[[  4  -6 -33   2 -15  -1]
 [  0   0   0  -1   0   1]
 [  4 -14  -2 -36 -10  43]] -> 4

[[ 17 -33 -33 -22]
 [ 50  43 -14  10]
 [-22 -29  -9 -26]] -> -22

[[ 39 -12  34 -20]
 [ 51   3  17 -14]
 [-22  29 -26  36]] -> -22

[[ 21  30 -25 -22 -12]
 [  1  -6   0  -7 -26]
 [-17   5  17  21  39]] -> -17

[[-20 -27  -6 -22]
 [ -9  15 -24  31]
 [-17  29 -40  31]] -> -17

[[-17  11   7 -43   9  21]
 [-10 -13 -44  47   2 -50]
 [ 10  27  35 -40 -16  40]] -> 10
---
[[ 30  21  -7 -12  35 -15  10  -7  -6   8 -12  36  52  11   8]
 [ -6 -37  15  21  11   8  38   5 -48  -7   2   5   8  42  -1]
 [ -1  -2   1  -2   0   0   2   1   0   1  -2   0  -1   0   0]
 [ -1  -1   0   0  -1   1   0   0   0   0  -1  -1  -1   0   0]
 [ 22  28  -7 -15  -9  -3  13   6 -18 -22  50  -7 -13   9   7]]
8

[[ 21   3   8  -5  -6   2  -4  -6   5  -9   8  11  -9  -7 -17]
 [  7 -19  15  -8 -17 -22  28   1 -19   3 -42 -22   3 -21 -17]
 [-11 -13 -20 -11   3 -11 -12   7  25  15 -16   3   3   8  26]
 [ 10  11  12 -15  -7 -35   9 -21   4 -23 -42 -19  -4 -11 -28]
 [  7   8 -13  31 -21  16   7   9 -47   1  39 -20  14 -27 -13]
 [ 11   7   3   9   0  14 -13  16 -37  -3   7 -15  -8  -3  -1]
 [-20 -34 -32 -24 -30 -11  -9   9 -29 -14  32 -16 -11 -25  -8]]
-17

[[ 6 10  1  0  2  7  5  1  2  1  0  1]
 [ 7  2  2  2  3 15  4  1  1  0  0  3]
 [ 5  3  0  1 21  4  4  1  6  0  3  0]
 [ 5  4  0 -1 17  5 17  1  7  0  0  1]
 [ 4  3  1  2  5  6  4  1  8  2  1  3]
 [ 4 10  0  1  3  5  6  1  4  0  3  0]
 [49  2  6  5  2  5  5  8  1  0  1  1]
 [ 8  3  0  1  2  4  5  1  1  2  6  1]
 [ 7  2  0  1  2  5  5  1  3  0  4  2]
 [ 6  3  0  2  8  6  3  2  3  0  1  1]]
1

[[ -6  12  18  27  35 -19 -16  38  17  26  30 -28]
 [ 38  18  15 -15  32 -22 -35  10  30 -26  22 -30]
 [-38   4 -24 -38 -27 -29 -32  25 -22   3 -18   3]
 [ -2 -15  27  17  34   2  -3 -39  23  -4 -29 -16]
 [ 23  22  34   2  -9   7 -12 -30  -1  -5  29   9]
 [ 13  37  29   0  23 -17  -6  31 -38  34 -16  14]
 [ 23   7  -1  39  36  -3  17  26 -23  33   5 -27]
 [ 33  34 -12  17  -1 -18   9   7  28  23 -17  13]
 [-39 -18  32 -21 -25 -13 -22  15   4 -30 -25  16]
 [ 11   4 -15  28 -28 -31 -35  33 -37  40  26 -26]
 [-16   9   8   8   3   3  -2 -32 -12  15   5  19]
 [-35  26   1  26 -27 -31  38  -2 -31  35  39  37]]
-28

[[  7 -10  13  18 -22  -4   6  28   5   8 -14   4   5  26  -1   3]
 [ 18 -22 -24 -25 -29 -32   3  -4 -30   9   5  -1   4   3  -1  49]
 [ -9  18 -24  -1  23  -7   8 -34  -9  -5 -20  -1  12   3   2  -5]
 [ 12  -9  18  12 -25  -6 -24  33   7  -3  -5   6   9   5 -13  -3]
 [ 14  10  11  -6  -6  -7   2   8  15  16   3  -5  -3   5   0  -7]]
3

[[  4 -15  -3   9 -11 -12   2 -10 -10  -5  -3  -3 -19  -5  -1]
 [ -5  -7   5  11  -3  -8  -1   0   0 -13  -4   2 -13  -8  -1]
 [ -1  -4   1  -7 -13   7  -5   0  -6   0  -4   1  -5 -10  -1]
 [ 27 -36  46 -32 -31  27  -5  -3  -6 -24 -10   7  25  -1  43]
 [  1   4  -5 -17 -17  21 -19  16   7  16 -24 -19   1   7  -6]
 [  6  12   8  14  11  17 -16  14  13   7  -4   2  -4   6   9]]
-1

[[ 11   6  14   9   4  12  -1   6 -44   8   7   0  -1  11]
 [ -3 -10  -1   2  -5  -1  -1 -19  19   8  -5  -1  19  -1]
 [ 26  14  -8  15 -10 -14  15   3  -4  10   5   2 -27 -18]
 [  1  -7 -15  15  -8  -9   6  22   3   7  -6 -32  11  10]
 [ 11  -5   4 -17  27   6  -2  11   0  -1   2  -3   4 -11]
 [  9   2 -13   5  -4  21   4 -19 -29   8 -14  14  12  18]
 [ 26  16 -25   2  -7  -8  16   9 -21 -10  -1  15  -1  -1]
 [ 12  26 -17  28 -10 -24   7  29  -6   9   1 -12 -25   3]
 [-20 -24  17 -34   5  14 -18  -7  10  -6  11   3  -1 -16]
 [-41 -37  38 -41   3  27 -43   5  16   4  -3  -5   1 -47]]
11

[[  4  30   3  -4  14   2   4   5   9 -22  -4  -2  -5  12  -9  -5]
 [ -5  -4   0   2   1  -4  -4 -10  -8   2 -26  -2   7   1   8   4]
 [  2  10   4   1  -5   0   2 -14 -14   3   4   3  -5 -12 -16  -1]
 [  1 -14   2   1   3   6   1   4  10  20  17  -4  -2  -7   0   5]
 [ -1  20  -1  -1  -2   3   1  11  -9   3  -6  12  -2   5  -2   5]
 [  5 -10   2   0  11  -1   0  13   8  15   0   5   3   4 -17 -10]
 [  3   7   6   5 -28  -6   1  -6   5  12  18   6   5   8  39  -1]
 [ -1  10   4   0 -22   3   1  -1   2   1  13   2  -8   4  -3  -3]]
-5
---
 24   61    2  205 => 24
155  648  385  558  736  751 => 648
61   8  58  87  29  56 => 58
2895  4681  7829  9020  5007  7470  8032 => 7829
5984  2253  8581  4977 => 4977
22  15  17  80  53 => 22
57  35  77  31  58  15 => 57
81  50  37   8  85 => 50
 197   273  -755   282   994 => 273
32  64  79  68  26  89  22 => 68
